In the data rows, the value 128 means zero.
Each row has a hidden score. How much does it go up from the first row of each pair to the second? 15 means little or no change, 30 a big rise and 0 a big fall. The score is a weighted sum of the row's numbers plus the product of two more (or one squared), each taken from its middle value.
[115 111 162 255 193 143 119 117 172 130 110 118 119 112 114 111]
[113 109 116 134 194 235 216 119 181 148 125 115 114 114 115 118] 14
[113 108 201 200 136 119 115 112 112 112 113 112 116 117 129 137]
[113 109 203 163 130 116 113 112 121 108 113 118 129 118 119 110] 12
[117 109 214 152 116 114 109 115 125 181 132 121 110 118 119 112]
[115 120 118 120 159 189 245 136 106 110 110 109 113 111 120 151] 22
[128 178 113 108 115 107 113 115 130 116 115 109 115 115 110 113]
[177 171 111 117 114 115 112 112 115 147 195 171 109 118 114 116] 14
[114 110 203 172 129 120 113 107 110 107 115 111 116 118 123 151]
[124 191 108 109 110 115 113 111 179 154 116 116 110 114 117 110] 6
[115 109 115 135 198 215 221 130 127 181 169 132 116 111 118 113]
[116 120 134 119 112 113 108 110 109 115 120 178 204 174 130 110] 11
[114 110 184 131 123 115 118 109 159 190 130 119 124 117 115 108]
[123 152 114 112 115 110 115 110 172 131 120 112 112 114 114 108] 12
[117 111 166 246 196 129 121 114 157 142 110 114 114 115 119 114]
[116 113 109 134 171 212 165 126 184 149 114 114 115 116 113 122] 6
[116 110 172 130 112 111 109 115 125 111 113 113 108 118 117 109]
[116 110 116 112 116 120 154 229 169 176 131 111 116 121 113 111] 7
[118 112 110 133 159 209 207 125 161 151 115 112 113 113 110 115]
[240 130 110 109 112 110 107 112 112 111 112 115 125 114 114 111] 14
[133 218 112 108 114 110 109 117 122 122 116 110 113 112 110 115]
[115 107 113 122 179 199 250 126 116 112 111 125 233 255 159 115] 15
[124 190 114 114 113 114 112 111 120 111 110 116 112 117 118 107]
[116 108 113 114 118 113 122 213 110 110 108 110 128 127 143 199] 12
[116 112 185 142 121 114 118 110 112 112 119 124 251 250 177 115]
[114 114 112 112 119 117 125 216 113 107 116 109 125 119 153 210] 16
[115 141 110 116 113 111 112 111 119 186 166 126 114 114 113 111]
[125 198 109 113 116 112 108 117 115 112 110 109 116 114 111 110] 12
[114 117 124 185 250 210 165 119 108 111 114 107 116 115 120 205]
[116 115 113 113 113 117 117 172 111 111 110 115 113 118 128 173] 12
[113 110 114 113 113 110 115 193 156 124 115 116 111 117 119 125]
[115 119 143 229 247 167 124 115 105 112 111 114 112 116 119 135] 22
[115 119 130 109 113 113 114 110 114 124 181 255 118 119 114 116]
[115 109 112 120 148 205 250 126 130 116 114 107 113 114 119 115] 19
[134 214 116 113 115 113 112 113 146 117 111 115 113 116 115 112]
[114 115 139 120 112 113 109 113 116 111 115 152 241 214 137 112] 20
[132 179 110 115 115 113 116 113 142 115 122 109 117 113 113 111]
[117 166 116 112 116 113 121 112 125 115 106 118 117 121 114 114] 18
[123 152 114 113 114 109 129 114 131 117 118 119 116 114 110 114]
[115 110 169 124 109 113 110 115 116 108 115 114 122 116 129 110] 20
[233 141 113 114 113 113 106 108 118 119 108 107 115 114 114 113]
[119 105 193 144 121 117 121 115 109 111 109 115 118 114 114 153] 20
[125 181 110 114 113 116 110 117 120 115 113 111 116 115 111 120]
[116 114 118 147 208 223 223 119 205 151 114 116 116 117 115 112] 18
[124 188 111 113 111 117 113 118 166 135 127 114 116 119 117 109]
[115 108 205 146 122 114 114 112 189 154 118 112 114 116 120 113] 24
[115 108 176 133 119 113 113 110 112 112 116 122 255 251 209 116]
[115 111 113 112 114 111 111 139 111 110 112 110 128 141 249 139] 23
[115 114 110 113 113 112 112 160 166 126 115 116 115 116 115 118]
[114 114 177 136 114 115 115 114 109 112 110 125 255 235 174 112] 11
[115 120 120 110 118 106 114 117 169 154 131 113 115 118 116 115]
[116 125 117 116 112 112 114 112 196 147 117 114 113 116 117 110] 13
[111 115 112 121 121 137 171 165 112 112 111 116 233 240 243 123]
[112 107 110 108 113 114 111 171 110 113 111 111 119 114 126 191] 21
[116 109 210 150 119 116 111 109 169 221 132 115 110 119 115 114]
[115 116 120 135 174 217 216 123 108 107 121 144 252 235 151 116] 3
[116 112 205 153 119 118 112 109 112 111 115 115 125 118 122 159]
[115 113 148 187 243 166 133 110 108 127 193 193 129 120 115 108] 16
[115 114 113 127 165 228 199 114 178 152 114 115 116 117 113 112]
[116 113 109 111 117 114 112 135 111 134 196 219 116 118 117 110] 19
[116 124 119 114 113 112 110 114 113 122 168 235 121 130 122 107]
[121 111 110 116 110 109 112 152 116 112 111 111 119 113 126 198] 16
[117 163 115 115 118 110 115 115 183 132 112 109 120 116 115 112]
[117 115 208 139 119 112 119 113 114 112 113 112 120 113 117 152] 18
[117 107 200 193 145 125 115 112 106 109 114 109 116 117 130 146]
[118 114 122 114 113 109 115 109 112 117 157 234 142 127 118 124] 8
[114 115 143 115 114 112 112 110 156 186 140 117 117 117 108 115]
[117 114 156 117 112 115 115 113 140 174 141 122 118 116 114 112] 15
[112 112 108 116 112 114 119 143 120 143 190 168 117 112 117 110]
[112 114 110 107 118 117 115 234 113 112 109 113 117 121 147 217] 7
[116 110 191 134 125 114 110 114 168 150 121 113 120 118 125 109]
[115 114 111 113 113 116 107 190 177 115 113 114 117 119 118 113] 12
[115 114 113 107 111 111 118 172 107 110 108 108 115 117 129 188]
[219 139 112 109 116 110 107 116 129 190 167 124 115 110 119 113] 17
[131 183 114 107 112 111 112 111 147 122 112 114 115 114 113 112]
[184 159 113 114 108 113 112 118 125 112 114 112 115 117 110 114] 14
[118 110 109 116 116 118 112 145 108 113 113 117 120 116 121 165]
[112 117 115 112 117 112 117 114 150 123 116 110 113 114 121 116] 17
[117 114 113 109 112 121 155 208 149 176 126 110 111 115 112 116]
[116 109 110 112 118 133 170 192 110 109 112 115 165 192 236 152] 16
[118 119 114 113 116 127 160 199 109 113 114 116 166 170 251 149]
[115 110 108 114 118 122 154 211 109 114 115 116 188 199 255 131] 9
[240 124 113 114 113 117 109 109 117 110 106 113 117 117 112 115]
[113 117 131 117 114 113 110 108 168 123 121 118 111 121 130 114] 18
[123 172 113 110 110 111 108 107 153 136 118 110 117 116 114 114]
[116 109 110 117 114 114 113 167 153 205 148 130 113 114 112 113] 18
[115 112 130 120 109 112 110 112 147 191 147 116 124 118 115 115]
[115 114 115 115 112 119 114 143 119 174 186 150 119 116 114 114] 13
[118 111 114 121 146 192 210 133 135 110 116 119 111 118 114 112]
[115 111 111 115 115 111 114 146 120 175 189 142 118 115 119 113] 15
[118 109 190 132 119 114 110 110 123 112 108 115 115 114 110 114]
[115 124 114 110 109 115 112 112 120 116 108 109 115 114 123 111] 13
[185 156 116 116 116 107 119 113 124 113 111 109 116 115 117 111]
[119 114 131 118 111 113 110 114 141 186 136 118 113 117 112 111] 21
[114 113 138 119 109 113 108 110 108 110 116 114 148 179 242 145]
[117 112 140 218 229 161 132 113 113 125 191 218 123 125 117 116] 17
[126 196 110 115 111 116 114 117 121 116 112 112 107 117 115 112]
[112 115 138 113 109 115 108 115 111 128 177 224 127 114 121 115] 19
[115 117 114 118 150 183 204 142 111 115 113 112 120 115 120 158]
[113 109 166 125 117 109 114 111 108 119 107 115 120 120 145 208] 16
[124 179 110 112 112 115 116 111 172 134 119 113 117 114 115 115]
[220 133 115 117 110 110 108 114 122 197 150 124 116 118 119 109] 22
[116 115 220 150 119 122 111 113 156 212 148 119 120 121 115 116]
[113 110 201 145 117 116 107 111 158 160 120 113 115 116 118 112] 19
[113 117 124 115 112 113 113 116 111 124 154 248 136 122 115 114]
[115 112 120 139 196 211 220 120 122 112 114 110 110 114 111 111] 19
[117 114 157 123 120 110 113 117 111 112 111 113 115 110 131 219]
[115 114 113 118 162 203 204 127 118 112 120 139 201 213 152 113] 7
[130 180 114 117 115 113 112 116 172 124 118 112 115 116 118 109]
[118 112 179 223 175 126 119 120 113 104 110 113 132 133 189 184] 28
[116 112 115 125 155 211 223 128 108 117 118 161 226 222 125 108]
[120 112 143 230 200 162 134 106 111 128 224 205 124 119 116 113] 20
[115 110 119 167 255 195 152 112 115 115 111 113 115 114 136 196]
[119 114 217 204 132 119 123 117 105 108 114 112 118 119 115 146] 20
[117 108 169 235 160 136 121 111 111 131 154 217 119 121 117 109]
[113 114 114 115 133 166 226 137 111 111 118 118 233 255 251 123] 9
[117 116 125 115 116 112 115 115 143 116 113 110 120 111 117 111]
[123 205 116 111 112 114 114 112 148 120 110 117 119 114 125 118] 7
[115 116 115 114 118 131 152 204 115 113 111 113 113 113 116 136]
[116 112 196 215 143 121 120 107 115 135 208 184 116 121 116 116] 24
[114 138 111 111 115 115 113 109 125 198 165 131 113 118 117 110]
[117 112 114 109 114 112 122 210 105 110 113 114 116 122 145 180] 8
[119 109 202 144 118 116 110 112 117 115 114 110 113 111 117 119]
[117 119 113 111 110 110 108 112 171 113 112 115 115 117 109 113] 10
[122 162 111 116 112 114 112 112 111 114 110 113 116 121 157 212]
[112 115 131 117 110 112 109 116 114 108 121 163 178 199 126 110] 15
[118 151 115 108 114 112 112 113 133 114 110 109 115 113 114 108]
[119 117 113 110 109 111 113 115 108 107 116 113 116 111 117 189] 14
[118 114 185 250 173 122 122 108 117 117 184 210 121 124 117 110]
[120 195 114 114 110 109 115 121 115 111 115 109 114 117 115 113] 5
[112 114 192 196 147 116 117 112 109 114 116 115 114 117 119 136]
[114 113 217 153 122 118 104 114 112 111 115 114 112 118 124 152] 11
[232 136 106 114 110 112 114 114 140 180 158 122 115 115 110 108]
[116 107 204 146 120 119 115 109 104 117 119 127 232 226 165 119] 10
[117 112 116 111 109 117 120 176 112 109 110 113 116 118 158 231]
[202 162 113 114 112 112 122 118 121 138 199 165 124 116 118 114] 8
[120 114 152 126 109 111 115 113 116 113 114 109 114 114 108 115]
[130 177 114 115 112 112 106 113 142 119 113 113 115 118 116 113] 8
[122 168 106 110 112 110 110 118 188 144 109 113 119 113 112 119]
[134 187 110 111 111 115 113 115 124 114 114 109 113 118 111 111] 16
[129 197 113 110 113 114 119 113 134 117 107 113 111 118 113 108]
[115 109 131 115 115 113 109 110 142 120 113 109 106 120 116 108] 23
[133 216 113 110 113 119 122 112 143 117 115 108 113 114 112 109]
[115 112 110 117 110 110 109 129 108 112 118 168 156 187 128 108] 21
[119 135 110 114 110 108 107 112 111 108 116 109 117 113 115 111]
[221 132 115 115 116 112 108 112 131 197 160 133 122 110 115 116] 15
[114 114 118 159 246 234 162 115 111 114 109 104 112 118 130 183]
[119 112 156 255 187 134 122 111 109 108 110 114 118 128 176 170] 22
[117 112 189 153 119 117 110 115 200 149 116 113 114 117 118 111]
[116 109 113 116 111 117 134 205 153 174 140 119 115 111 114 107] 9
[119 114 111 124 165 199 221 136 111 113 119 129 255 255 174 108]
[115 115 118 114 109 115 110 113 166 127 114 113 117 113 120 106] 25
[116 118 107 117 110 116 112 141 130 163 198 153 124 117 116 110]
[233 120 113 115 114 117 115 110 120 113 110 112 111 116 114 111] 17
[117 108 114 115 119 134 150 209 109 113 115 113 113 116 113 142]
[118 115 129 116 113 109 111 110 152 113 121 112 117 108 122 116] 18
[115 109 114 115 114 120 160 210 114 115 113 110 119 118 115 137]
[117 121 126 116 112 112 109 113 169 128 108 112 118 113 113 111] 18
[123 178 113 113 118 112 116 112 113 115 110 109 115 113 116 110]
[117 121 124 115 111 116 110 106 116 111 115 112 112 116 119 169] 17
[123 193 114 113 112 111 119 115 119 108 114 112 111 115 117 115]
[251 121 115 114 112 108 108 112 116 108 114 107 122 116 112 118] 17
[117 113 191 149 117 116 109 113 108 115 115 112 118 114 116 157]
[117 112 132 116 111 112 108 113 113 120 161 255 127 123 123 116] 10
[113 111 110 117 112 115 126 188 108 112 116 115 120 117 122 219]
[111 109 184 228 161 129 112 111 231 139 116 113 119 119 117 115] 16
[117 112 110 114 115 133 160 193 163 171 131 112 115 116 116 116]
[234 124 109 115 113 115 114 112 131 114 117 108 114 112 115 118] 12
[112 112 111 113 121 127 199 190 115 111 106 112 151 167 255 136]
[117 151 116 109 113 114 113 110 139 197 149 124 117 117 114 111] 11
[116 118 126 115 117 114 110 114 137 115 111 110 114 116 118 113]
[117 111 114 109 114 117 116 132 120 128 194 205 127 124 119 112] 11
[115 139 117 112 109 114 107 115 126 110 111 117 120 113 115 120]
[230 131 117 112 110 117 113 113 112 128 184 214 116 119 119 108] 15
[117 112 110 116 119 139 152 221 111 112 116 114 162 172 238 139]
[117 115 153 127 115 114 112 110 120 117 113 109 117 114 117 110] 26
[117 117 114 111 115 127 145 206 153 171 125 112 111 117 113 117]
[122 171 113 114 115 116 112 108 161 126 112 110 110 115 113 115] 15
[120 160 113 110 109 114 103 117 116 106 119 107 116 116 133 199]
[117 113 115 122 163 198 231 130 119 116 121 153 246 204 137 113] 9
[114 114 114 119 143 184 219 129 118 185 178 138 115 115 113 118]
[113 111 115 111 114 117 118 190 169 119 111 111 115 109 111 113] 8
[112 110 116 123 144 200 229 134 110 113 114 142 214 214 138 115]
[118 200 110 113 113 114 115 113 115 115 110 110 119 113 115 116] 18
[121 128 123 115 113 113 106 107 113 117 153 243 134 123 115 105]
[116 108 113 114 110 117 107 145 122 147 200 166 114 114 114 120] 15
[117 134 113 111 113 113 110 108 117 111 112 120 115 122 118 110]
[113 113 113 112 110 112 115 170 113 107 113 115 116 117 130 217] 12
[114 111 115 142 201 227 165 117 130 111 114 111 110 115 115 111]
[112 111 118 124 144 205 231 134 116 111 113 109 126 117 116 155] 13
[183 141 112 111 112 110 109 107 134 114 111 111 115 118 113 110]
[112 127 111 111 111 110 117 105 116 106 112 112 115 117 119 111] 19
[115 111 110 108 115 127 158 195 115 108 115 109 115 116 111 142]
[117 114 121 114 116 114 116 114 153 181 128 118 110 119 117 114] 20
[168 181 113 110 111 109 114 114 173 125 107 114 116 122 117 119]
[115 111 111 106 115 126 127 191 136 190 131 118 116 122 122 116] 18
[116 110 114 113 108 109 110 179 131 195 163 127 120 114 117 109]
[113 106 196 138 118 120 117 115 112 112 113 118 252 244 169 117] 11
[119 114 115 112 113 117 123 221 111 110 110 112 115 115 143 203]
[115 110 108 109 115 116 118 152 113 115 111 112 119 112 112 156] 20
[118 151 109 116 114 111 111 110 123 112 106 111 112 119 115 110]
[116 110 113 112 114 119 141 210 162 196 128 113 116 113 113 118] 12
[117 114 112 122 144 205 220 132 120 115 114 113 116 113 112 110]
[226 141 109 111 113 108 108 108 119 193 178 144 113 115 115 116] 18
[120 143 112 112 115 112 109 113 128 182 150 130 112 114 117 115]
[112 113 114 112 114 112 120 193 115 109 118 112 127 124 140 220] 12
[116 114 199 158 123 112 114 109 110 111 113 110 114 115 115 142]
[246 129 107 114 112 114 110 113 137 112 118 114 110 113 112 116] 8
[122 188 111 108 113 112 112 115 125 109 116 115 113 118 118 120]
[116 123 116 112 117 113 113 113 222 156 123 112 114 118 111 113] 17
[121 207 111 112 114 111 119 112 206 135 120 109 115 116 117 118]
[228 120 115 112 111 106 110 108 116 115 109 109 115 113 111 111] 23
[121 160 109 114 110 116 111 109 135 117 108 113 128 114 113 118]
[113 120 125 116 113 113 113 109 111 110 115 110 115 115 119 157] 19
[114 113 189 212 155 135 123 115 200 143 117 107 116 117 116 110]
[120 177 112 112 117 113 117 112 179 153 118 114 114 119 112 113] 8
[113 116 112 114 112 107 118 112 166 120 118 109 114 122 114 110]
[122 143 109 116 115 112 112 113 111 116 138 255 125 133 117 114] 11
[171 144 109 108 109 115 117 109 108 142 200 185 114 113 122 116]
[115 114 119 118 112 124 134 195 167 166 129 110 115 113 118 111] 16
[118 194 108 109 109 112 115 115 118 108 111 117 119 117 112 112]
[119 116 115 116 134 190 205 144 135 117 115 115 116 110 114 116] 17
[116 110 197 150 124 111 115 110 122 110 122 113 115 116 120 112]
[118 112 129 115 111 112 110 110 108 136 207 222 116 118 116 106] 12
[112 113 131 115 111 115 109 113 108 113 121 135 241 207 134 120]
[115 113 198 137 113 113 112 114 119 114 118 113 112 119 123 110] 19
[228 145 107 112 117 106 113 110 115 122 169 223 127 118 114 118]
[122 159 115 111 116 114 115 108 109 107 115 112 118 129 135 216] 16
[114 112 113 110 111 115 130 250 109 117 113 109 131 123 144 201]
[116 109 115 128 183 226 173 121 122 186 173 132 111 115 115 111] 26
[125 166 114 112 110 115 113 108 121 112 115 117 113 113 111 108]
[115 114 133 120 114 115 115 112 119 131 206 197 116 116 114 107] 17
[115 113 112 119 148 197 201 130 110 111 116 112 114 114 129 163]
[231 125 109 114 109 113 114 113 114 111 115 112 114 116 112 114] 11
[117 148 114 116 116 113 113 107 133 190 148 125 112 118 123 112]
[113 112 112 113 117 118 142 186 106 115 115 116 153 165 244 131] 9
[118 113 190 169 118 122 118 118 126 203 141 121 114 112 123 118]
[121 176 115 116 114 111 114 113 156 118 115 118 117 111 115 110] 6
[122 198 112 118 110 110 108 108 176 121 111 115 114 114 112 108]
[117 113 118 154 233 219 160 115 111 111 118 110 117 120 123 182] 23
[113 113 185 128 113 114 115 114 111 106 118 142 221 205 128 113]
[116 108 110 114 108 115 114 146 125 156 206 152 111 117 108 108] 15
[114 110 111 114 109 110 113 159 132 181 177 127 116 120 117 104]
[115 116 117 168 234 217 140 120 108 108 114 111 119 116 118 185] 17
[116 113 138 114 114 113 119 119 127 206 150 117 115 111 111 115]
[240 129 112 112 108 110 110 112 111 106 116 112 113 118 118 118] 11
[114 111 109 112 113 111 114 141 119 161 205 153 113 112 110 108]
[116 114 119 126 188 215 200 120 126 188 162 127 114 111 111 116] 19
[113 111 182 140 120 116 114 111 111 109 117 116 247 250 183 116]
[159 170 113 110 105 115 114 108 142 116 112 118 114 114 112 109] 17
[115 113 116 113 113 112 112 140 111 120 193 240 117 121 114 111]
[115 110 113 115 112 116 116 155 116 108 118 110 114 114 120 165] 16
[115 114 113 136 192 224 202 118 108 111 120 142 251 234 147 109]
[124 170 114 110 119 112 113 111 158 124 113 111 113 117 116 110] 20
[116 114 115 145 223 226 204 114 137 202 166 136 119 115 122 120]
[117 109 110 112 113 112 113 133 115 110 120 179 181 154 132 110] 11
[114 111 132 121 112 110 115 113 110 115 119 152 189 222 130 113]
[115 111 110 120 114 112 114 168 110 115 111 118 113 114 119 172] 15
[116 110 116 127 185 218 224 120 178 131 121 114 117 113 117 113]
[159 177 111 112 113 107 112 111 127 144 216 173 116 116 124 119] 11
[125 195 115 110 115 111 110 111 162 122 110 116 116 111 111 114]
[115 112 113 135 188 225 184 118 110 111 116 159 242 213 138 110] 15
[124 163 111 109 115 113 109 111 107 110 113 114 120 115 129 228]
[116 108 112 110 113 112 120 150 110 110 110 108 115 111 117 153] 18
[112 112 202 143 118 112 117 112 165 145 115 114 112 114 115 111]
[115 113 122 118 110 109 108 110 113 107 111 139 211 207 137 116] 10
[119 159 118 116 113 111 115 114 128 109 111 112 121 118 118 110]
[115 118 109 113 112 115 132 203 118 112 113 113 117 115 148 255] 19
[115 109 117 141 219 240 175 122 127 189 166 129 117 118 116 115]
[116 109 110 112 118 116 118 170 141 180 154 125 115 112 112 114] 11
[115 115 117 121 157 199 209 127 113 111 120 141 192 241 138 109]
[115 118 175 252 160 129 117 113 190 132 115 109 110 118 124 121] 19
[115 128 114 113 112 123 117 110 121 111 112 112 117 115 111 109]
[115 112 148 119 117 112 106 113 146 179 145 124 110 119 121 110] 17
[115 122 115 112 109 118 108 117 108 108 109 108 116 122 123 183]
[117 110 126 113 115 114 114 112 116 130 203 191 120 118 119 108] 16
[115 110 110 113 117 123 130 199 110 116 109 110 116 114 126 140]
[246 125 111 113 118 113 111 112 116 111 108 113 115 114 115 116] 16
[116 109 187 227 182 139 113 113 185 142 113 118 118 114 114 111]
[129 196 113 114 112 110 113 113 126 115 113 112 115 116 122 110] 6
[114 110 111 115 139 173 227 150 109 115 121 114 112 117 115 152]
[118 114 111 110 110 112 128 166 170 135 116 121 119 116 121 111] 8
[115 110 111 110 118 115 118 144 110 111 111 112 131 145 202 172]
[112 108 108 113 123 135 161 195 141 165 116 120 114 110 120 115] 15
[116 108 210 156 123 119 109 114 114 117 114 113 115 117 112 112]
[115 112 188 219 151 124 112 117 109 115 113 115 116 116 114 153] 17
[115 108 115 121 146 184 239 125 118 117 111 114 120 111 122 148]
[124 197 115 111 115 111 115 108 122 116 114 113 116 114 119 115] 4
[122 117 111 113 111 112 114 135 116 147 203 171 114 113 120 108]
[223 133 121 113 111 117 116 109 113 131 194 215 128 123 116 112] 15
[110 110 110 116 118 110 121 149 111 110 110 116 119 112 121 186]
[220 134 111 116 117 110 109 109 116 113 116 110 110 113 111 114] 14
[114 122 124 116 117 115 107 111 174 132 110 115 115 118 111 115]
[112 138 108 110 106 114 114 109 141 186 153 125 120 118 116 113] 13
[115 114 158 129 117 116 108 114 105 108 113 116 117 119 143 234]
[118 113 131 119 113 114 112 112 112 113 115 113 157 181 255 151] 11
[116 117 113 112 115 112 114 173 109 108 109 113 116 116 136 214]
[114 108 171 232 171 135 118 110 187 136 120 118 115 117 111 111] 18
[115 113 110 114 114 131 147 214 106 116 112 112 165 182 246 137]
[117 112 114 112 115 142 155 193 110 110 110 109 117 117 112 143] 22
[232 127 108 111 113 111 114 111 125 111 114 113 114 116 110 110]
[242 133 112 113 112 110 112 110 119 112 108 107 115 117 115 114] 16
[114 114 223 143 125 119 114 116 109 111 108 112 115 116 114 172]
[112 110 168 123 120 112 117 108 129 116 110 113 110 113 117 117] 22
[123 200 110 115 111 109 111 117 110 114 113 114 116 112 114 114]
[122 173 114 114 114 114 109 110 117 116 110 116 119 112 116 116] 18
[112 112 169 143 116 112 113 108 153 196 133 118 111 113 112 116]
[115 112 106 112 111 113 114 180 168 136 115 113 116 112 117 108] 10
[112 117 195 143 117 112 109 110 113 111 111 113 117 110 116 156]
[122 112 195 208 163 128 123 114 107 129 194 202 119 116 113 116] 17
[254 123 116 112 114 110 116 110 133 113 113 115 118 124 126 114]
[114 111 201 148 118 114 114 113 115 107 108 115 121 113 113 139] 18
[242 128 108 114 116 107 111 112 127 113 113 109 110 116 122 115]
[115 114 110 111 110 113 114 189 113 111 115 110 123 119 132 238] 14
[115 113 116 155 233 211 171 112 118 114 118 111 114 116 123 229]
[116 114 111 115 111 114 115 149 117 158 177 155 114 118 125 111] 13
[115 109 109 112 118 129 149 215 115 114 110 107 124 146 238 171]
[151 181 110 117 120 116 115 109 106 111 114 118 199 207 249 130] 4
[168 161 113 111 107 113 113 108 114 135 207 182 119 121 119 112]
[119 168 113 112 108 113 117 111 168 132 112 116 119 114 113 115] 16
[116 109 112 110 113 120 118 202 113 112 111 108 127 121 148 255]
[115 120 114 112 108 112 112 142 121 128 195 196 121 117 117 114] 14
[232 127 118 110 115 111 115 109 123 118 111 110 117 114 122 113]
[115 112 109 116 109 113 110 172 111 111 114 110 116 117 119 187] 14
[114 109 127 135 183 231 207 120 127 180 156 130 116 113 123 122]
[119 186 110 111 114 114 110 110 115 112 110 115 118 115 111 114] 9
[117 112 128 200 255 179 160 115 112 108 111 116 116 113 118 137]
[115 110 118 148 208 229 184 117 135 181 171 125 118 109 112 113] 11
[156 192 114 105 114 109 117 117 122 112 111 114 114 118 112 109]
[120 191 109 116 112 108 105 114 116 108 118 116 114 116 116 110] 17
[242 133 111 112 111 110 114 113 128 113 113 111 118 119 114 110]
[114 108 115 120 168 200 205 119 107 118 114 168 245 212 133 117] 13
[119 170 110 115 118 110 115 115 115 122 157 224 130 125 115 111]
[117 119 128 193 229 174 138 114 108 119 108 112 114 118 115 132] 26
[118 109 116 114 113 128 169 204 113 115 113 112 115 118 126 140]
[118 176 117 116 112 111 113 111 123 110 119 112 120 112 118 116] 13
[116 111 179 226 173 126 122 108 113 112 111 113 150 138 216 171]
[115 123 111 109 114 112 110 118 153 117 113 118 122 117 120 115] 5
[126 196 110 113 111 115 110 110 141 113 109 116 117 115 111 113]
[125 176 119 108 112 111 112 113 121 110 109 113 113 113 113 114] 18
[112 120 129 119 115 117 115 118 108 121 163 255 138 121 112 119]
[116 124 120 110 112 115 107 117 116 110 114 110 118 114 120 114] 19
[121 157 108 110 113 115 112 112 132 113 112 114 115 111 123 106]
[213 138 111 108 117 114 113 117 119 190 177 127 113 118 116 113] 16
[117 110 168 237 171 124 131 117 188 139 116 115 118 118 121 114]
[120 112 164 232 172 133 119 116 107 115 114 111 131 127 222 185] 28
[124 160 110 112 118 115 122 114 164 124 118 114 114 115 110 117]
[114 115 107 116 117 130 152 246 150 179 125 118 125 113 118 118] 13
[114 115 130 117 111 113 119 118 115 135 187 212 117 118 122 111]
[120 137 115 112 114 113 114 110 129 114 115 112 113 114 115 106] 16
[118 110 111 116 122 132 154 177 110 113 114 110 118 121 118 139]
[186 160 114 113 110 110 112 112 110 112 114 133 237 222 150 118] 4
[116 115 144 220 237 161 115 115 115 140 201 183 120 113 112 111]
[239 125 113 108 113 114 108 120 134 176 185 145 118 112 117 110] 12
[117 156 113 113 119 107 115 113 203 123 115 107 112 117 115 116]
[114 111 112 115 111 111 108 153 118 161 212 165 116 117 114 111] 18
[114 114 151 121 112 111 113 119 130 200 143 119 115 114 110 112]
[119 115 111 142 179 234 196 127 131 144 110 114 121 113 109 113] 10
[117 106 108 128 188 226 206 120 188 148 118 112 107 111 112 113]
[125 196 110 112 118 113 112 114 119 106 108 111 122 115 117 118] 13
[127 195 115 109 115 113 109 112 141 116 110 111 115 118 116 113]
[115 112 115 113 121 129 162 212 111 111 111 116 112 113 115 144] 16
[118 110 119 113 111 130 141 219 158 164 135 119 116 108 121 111]
[114 115 108 113 115 131 134 212 114 112 114 118 155 165 251 141] 10
[114 119 113 109 121 134 158 215 113 112 114 115 146 172 233 124]
[127 180 116 113 114 113 109 112 111 111 110 114 119 115 115 108] 24
[116 127 110 112 114 113 114 113 112 111 116 119 115 116 114 110]
[114 118 135 115 108 112 113 113 112 134 209 171 115 116 109 109] 13
[117 197 111 112 110 112 119 110 111 112 113 111 121 121 157 217]
[114 109 153 114 109 115 110 113 134 198 134 115 113 116 117 109] 21
